In the rows, zero is written as 128.
Each run below is a few steps of one of 7 hidden systems, one row a step.
path 1, S:
[[135  81 161 114 111 109 121  88 154  84 172 119 184 125 138 104 171 137]
 [103 153 150 179 148 123  82 109 149 118  91 161 101 158  74 127  85 148]
 [147 185 103 122 115 142 134 170 119 183 114 103  85 103 177 158 128 103]
 [127  64 119  89 138 143 161 129  92 124 195 114 160 127 144 100 160 116]
 [105 104 152 137 131 112 131 110 166  62  77 145 161 140  72 149 109 162]
 [145 205 115 160 116 118  81 118 169 158 109 145  98 108 168 117 124 123]
 [147 103 119 129 140 151 143 131  61 171 187  98  78 144 143 125 128 110]
 [ 96  89 168  74 114 142 162 165 138  96 105 111 177 126  95 157 141 130]]
path 2, N:
[[151  80  89 123 115  80 133 172 155 105 151 100 119 161 186 135 116 127]
 [129  70 139 152 164 134 104 137 153 105 137 119 113 202 112 154  77 125]
 [100 157 114 158 160 134  96 188 138 161  98 135  83 160 130 142  83 103]
 [113 107  68 118 138  93 155 205 114 138 129 116 114 138 173 116 114 110]
 [137  66 138 145 130  90 135 166 145  86 128  80 126 174 143 171 113 131]
 [115 119 132 161 145 121  74 151 184 123 118 146  97 191 127 140  74 125]
 [118 132  67 137 167 137 133 173 109 164 120 143  82 156 140 125  77 110]
 [117  93 124 133 136 103 147 210 113 128 135  73 117 146 163 152 131  97]]
path 3, K (8 x 18):
[[114 171  74  91 129 157 129 151 153 167  87 179 100 128 127 124  86 131]
 [134 106  95 112 164 123 196 131  81 109 130 104 176  93 143 129 163 114]
 [105  90 194 160 109  85  91 146 146  90 154 103 137 154 114 114 148 135]
 [148 171 105 137 106 129  99 123 171 143  89 146  70 154 128 167  74 147]
 [155 124  65 100 159 159 166 124  90 165 160 122 135 112 177 111 141  96]
 [ 63  85 177 125 146 125 132 172 112 104 140 124 165 138  88 101 149 115]
 [129 167 147 155  94  92 109 142 178 102  65 119 113 122 125 172 113 150]
 [186 118  58 126 116 114 137  86 121 139 171 131  97 139 185 113 116 137]]
path 4, X, 8 rows:
[[148  94 181 128 141 153 126 131 166 101 109  86 153 153 126 201 123 108]
 [115 168  89 176 171 106  96 138 167 127  99 159 142 123 168  94 117 107]
 [122 135  97 137  95  95 147 134  60 150 151 124  60 125 110 104 116 160]
 [131  88 187  76  88 148 135 164 142 130 146  83 139 133 136 166 154 110]
 [120 112 110 148 184 135 105 125 193  97 103 159 164 166 133 132  90 115]
 [141 173  93 197 142  89 129 123  82 143 116 115  76 112 138 119 123 135]
 [100 119 160  75  67 125 124 178 112 158 169 119 110 117 134 101 156 123]
 [131  70 134  95 139 150 133 138 175  92 114 130 149 178 110 172  88 136]]
path 5, T, 8 rows:
[[130 174  92 113 101 121 147 108  85 163 150 142 117  72 145  77 162 139]
 [167  71 137 125 124 127 165  77  85  99 177  83 138 132 128 143 154 144]
 [139 153 186 120 131 179 101  67 174 123 116 141 164 116 107 146 143 121]
 [130 191  87 127 136 154 149  93  84 172 110 158  97  93 107 115 118 141]
 [167 121 142 134 105 114 161 115  75 127 162  63 119  97 162 142 179 123]
 [120 103 178  98 122 157 119  76 145 109 157 147 184 118 100 101 163 134]
 [158 168 101 136 140 156 145  54 123 129  84 153 112 115  94 155 100 157]
 [166 176 138 151 122 138 126 112  92 173 154  86 107  93 177 134 170  99]]
path 6, Y:
[[139 202 138 110  89 144 104 146 148 178 118 119 107  91 172 136 149 106]
 [110  90  74  70 124 130 173 122 101 125 150 167 143 125 111  83 120 155]
 [156 118 182 141 128 142 130  76 152  83 103  98 160 127 100 190 141 138]
 [122 165 129 150 126 126  65 112 163 158 158 165 120 126 160  70 136 114]
 [124 131  98 101 139 172 165 114  64 162 127 141  89 129  85 137  99 142]
 [147 135 167  83  95 137 145 133 158 118 119  91 173  86 159 164 177 114]
 [ 94 122 108 139 144 106 104  97 151 103 135 193 159 130 100  61 122 153]
 [175 154 132 153 136 164 125  70 109 148 116 109  78 141 106 184  99 141]]
path 7, Y, 8 rows:
[[129 134  92  89 119 135 166  65 120 110 118 178 150  99  90 101 130 172]
 [180 134 168 122 100 160 117  40 153 113 146 115 133 124 120 155 145 151]
 [116 147 150 105 128 179  85  95 139 171 170 172 131 125 127  77 137 114]
 [124 168 118  90 139 193 165  93  98 158  97 152 129  95  87 144 123 134]
 [162 151 133  87  84 131 148  73 151 118 131 129 166  76 155 126 174 142]
 [124 112 143 116 119 143 105  51 132 115 162 180 140 136  85  84 127 162]
 [157 169 158 115 132 198 108  72 138 163 119 133 113 124 111 166 118 120]
 [127 162 109  76 121 170 138 111 119 172 152 152 154  79 151  87 166 108]]
path 8, S:
[[156 145 136 141 151 192 127  59  92 158 136 136  95 136  88 152 106 132]
 [124 171 156  92 119 174 167 122  97 147  99 112 147  73 105 159 165 119]
 [129 131  94  86 124 150 153  65 115 126 140 180 157  97 106  80 139 159]
 [178 147 134 141 110 141 138  40 124 108 111 125 109 123  96 171 120 167]
 [131 183 180 113 105 182 107  93 121 171 137 130 123  92 114 126 161 117]
 [120 140  97  90 153 187 169  99  76 158 124 159 122 115  82 120 110 137]
 [163 145 126  97 110 140 173  72 130 101 101 116 164  83 120 160 156 150]
 [136 155 154 135 110 147 101  43 122 130 153 163 133 104 100  89 147 153]]
path 9, T (8 x 18):
[[140 155 115 147 137 105 102 134 170 134 139 128 165 100 205  97 170  93]
 [105  83 127 151 153 127 124 111  83 123 166 148  97 168  77  90  98 150]
 [152 144 164 103  76 134 126 147 174 123  85  95 113 130 133 203 119 136]
 [101 147  81 101 164 154 128 150 133 162 141 172 160 107 163  71 139  92]
 [124  94 129 183 155  88 157 120  77  87 118  94 114 141  89 145 114 149]
 [138 149 177 115  69 115  76 130 202 125 131 126 130 124 153 131 144 133]
 [117 113  61  90 157 167 149 123 106 159 146 179 113 147 119  98  88 129]
 [142 132 153 173 150 115 147 156 115 108  90  58 126 122 137 193 139 108]]
path 10, K, 8 rows:
[[135 149 100 175 175 105 165 151 101 115  98  84 146  98 162 145 151  99]
 [111  83 138 124  79  70 111 171 124 115 173 117 100 153 137  91 133 150]
 [147 117 130 105 129 165 130 141 166 128  92 118 100 174 116 198  72 135]
 [141 140  83 138 172 131 125 147 145 145 140 121 163 116 207 109 144  75]
 [ 70  91 120 144 143  87 140 179  91 111 131 140 120 147  85  86 113 141]
 [154 136 158 124  88 115 142 164 148 120  91  71 101 127 140 205 124 130]
 [155  97  80 106 125 119 105 123 184 132 167 147 137 158 191 103 115 118]
 [ 96 109 110 159 202 151 140 150  89 136 112 135 118 160  93 131  92 109]]
path 11, N:
[[ 87 173 198 132 100 128  91 154 132 150 130 123 129  98 119 109 169 109]
 [120 137  78  75 107 119 164 113 147 107 100 176 162  97 116 103 128 164]
 [192 132 139 162 136 140 143  54 103 119 145  79 123 114 146 163 155 129]
 [ 93 129 183 116 109 145  79 119 135 148 174 154 133 132 107  73 147 125]
 [109 168 104  83 125 160 173 126 117 138  69 156 142  92  88 147 115 147]
 [172 154 126 155 128 111 133  95 123 124 149  86 148  89 192 129 188 109]
 [101  80 164 116 112 120 113  85 120 102 172 156 145 141  80  80 138 159]
 [140 190 146 110 108 169 131 105 134 155  75 136  99 106  94 179 106 144]]
path 12, X (8 x 18):
[[109 131 172 164  95  97  90 123  95 139 172 126  85 133 110  84 146 144]
 [128 137 159  70  80 163 125 163 172 145  94 125 104 143 112 186 102 133]
 [143 100  67 127 192 134 153 141 136 118 129 127 166 140 176 126 120  91]
 [106 124 149 208 148  78 112 115  85 109 149 114 111 127 103  90 144 136]
 [124 166 164  91  45 117 106 161 167 146 106 123  93 116 119 150 126 150]
 [153  88  75  81 149 164 148 137 151 136 145 137 135 163 168 142 100 109]
 [122 115 146 208 199 114 126 113  86 108 139  97 134 138 120 124 139 105]
 [ 91 178 159 136  75  89  96 172 153 134  92 139 111 101 112 112 141 143]]
path 13, P (8 x 18):
[[131  72 111 114 160 133 157  80 121  88 156 143 192 130 123  99 149 133]
 [132 149 184 189 118 115  67  85 151 122 144 127 106 141 114 115 131 138]
 [131 190 105  93  83 148 141 144 110 182 108 137  74  96 130 142 120 140]
 [137  84 119  93 151 146 192 122  84 110 143  99 171 111 125 146 157 121]
 [ 93 111 186 158 148 121  80 111 159 104 150 146 174 134 114  85 154 116]
 [142 195 110 134  82 116 104  95 148 146  97 165  79 112 114 124 103 169]
 [181 118 113  96 110 149 173 117  85 148 153  76 109 110 161 166 152 120]
 [ 80  86 171 119 165 158 121 148 107 126 165 137 168 137  98  89 151 102]]
path 14, P, 8 rows:
[[112 107 131 103 146 167  94 147 182 138 120 165 120 187 113 136  72 119]
 [145 162  83 189 187 125 137 120 125 123  79 117 118 134 142 162 100 111]
 [114 117 113 149 119  70 134 199 105 129 147  90 112 124 174 105 150 113]
 [ 99  73 127  83  98 116 123 176 167 106 121 151 126 173 100 135  88 154]
 [169 132 108 152 174 156 108 104 184 122 101 128 137 159 155 176  93 108]
 [123 143  88 189 170 104 121 161  86 152 142 115  89 131 162 101 124 102]
 [ 89  97 138 115  94  83 154 207 120 103 100 109 111 142  99 147 112 149]
 [138  99 117  88 132 142 118 145 209 113 115 142 167 157 165 152 108 112]]

Which system made each run below?
path 15:
[[117 156 130 138 154 155 118 195 125 171 100 110  86 147 138 164  96  90]
 [112 119  79 110 134  95 176 189 106 123 122 110 153  98 170 113 154 108]]
 | Y
path 16:
[[165 128 105 107 110 149 118 131 106 190 188 109  79 139 181 122 129 105]
 [ 76  94 172 122 173 164 124 177 111 134 129 120 136 160  88 140 114  96]]
 | X
path 17, 2 rows:
[[ 98 177 106 182 162 112 108 116  99 149 125 164 117 101 119  64 134 122]
 [133 135 141 113  58  83 161 138 116 105 107  95 107 102 108 157 143 173]]
 | P
path 18, 2 rows:
[[124 104 143 137 143 121 117 197 171 117 103  91 131 162 161 175 109  95]
 [ 56 132 121 136 149 105 100 192 157 128 111 172 138 142 113  79 111 117]]
 | T
path 19:
[[110 161 187 149 144 146 140 158 106 134  84  79 123 110  99 182 141 106]
 [137 142 105  99  67  86 110 129 186 121 142 146 137 108 174  93 149 148]]
 | K
path 20 (2 x 18):
[[133 120  62 127 116  93 122 128 120 139 177 155 111 130 176  58 129 134]
 [138  87 165 131 105 122 132 125 113 105 127  96  85 170  77 180  97 161]]
 | P
path 21:
[[114 131  71 136 199 157 148 118 125 127  94 173 137 143 103 124  85 124]
 [144 134 141 195 136  66 128 137 122  93 111  74 131 116 159 148 151 119]]
 | P
path 22 (2 x 18):
[[ 99 165 134 158 150 143  75 168 162 161 100 152  90 159 128 131  84 104]
 [ 99 125 101 111 105  95 150 215  98 152 124 116  84 129 136 121 112 129]]
 | T
path 23:
[[150  84  90 151 182 153 132 109 103 143 168 127 100 179 143 126  93 110]
 [ 93 155 183 180 151 119 118 171 100 130 105  88 123 114 107 142 152  99]]
 | X
path 24:
[[122 127 160 101 156 183 170 108 105 119  97 111 167 102  85 169 144 118]
 [122 185 156 172 125  99  96 107 152 122 111 130 153  83 147 101 171 121]]
 | N
path 25, 2 rows:
[[131 153 160 151 118 112  72  90 184 117 143 151 164 112 148  89 160 125]
 [140 128  94 123 128 152 134  92  91 153 146 157  65 157  96 121  81 160]]
 | T
path 26, 2 rows:
[[139 163 101 114  74 109 142 140  80 171 153 114  67  96 151 111 143 144]
 [117  72 160  68 114 159 170 139 107 111 142 107 150 137  91 156 140 134]]
 | P
path 27:
[[153 124 151 105 131 158 171  63 118  99 115 116 176  93 101 156 163 145]
 [132 182 176 161 118 134  89  68 141 132 136 138 139  95 122 104 164 129]]
 | N
path 28 (2 x 18):
[[137  89 119 135 150 134 146 147  65 150 190  86 107 139 158 115 145  96]
 [ 87  81 161  93 110 108 150 171 147  78 104 123 166 138  82 139 130 149]]
 | S
path 29 (2 x 18):
[[163  98 116 141  84  60 145 116 107  99 165  87 117 118 160 121 156 157]
 [141  84 164 105 135 166  94  92 175 120 171 143 157 167 130 125 124 120]]
 | T
path 30 (2 x 18):
[[112 163 132 142  75  88  98 109 142 123 117 168  93 117  95  93 115 179]
 [172 102 109  86 112 176 128 105 144 153 149 128  88 168 143 168  86 138]]
 | Y
path 31 (2 x 18):
[[147 121 133 115  98 136  83 144 198 137 121 139  89 184 151 160  78 135]
 [122 118  79 131 205 169 134 147 119 157 132 147 124 161 145 123  90  89]]
 | N
path 32 (2 x 18):
[[120 135  61 173 187  98 139 112 118 105 111 158 154 117 140  85 124 129]
 [156 133 139 159  69  67 126 123 112 111 141  79  82 120 140 146 143 159]]
 | S
path 33:
[[ 85 147 173 159 129 130 112 159  68 157 141 116  86 125  87 113 136 120]
 [109 120  88  47 101 145 165 180 141 145 101 148 128 128 125 139 105 135]]
 | S
path 34:
[[117 101 130 115 111 124 163 138 104 111 102 121  90 154  62 169  88 170]
 [158 116 144 123 128 131 105 144 198 123 134 100 157 136 197 156 146  90]]
 | Y
path 35 (2 x 18):
[[141 163 105 134 151 171 124 110  74 192 167 134  93 114 148  97 134 103]
 [123 104 175 112 102 128 169 137  77 112 134  73 132 106  91 160 160 137]]
 | T
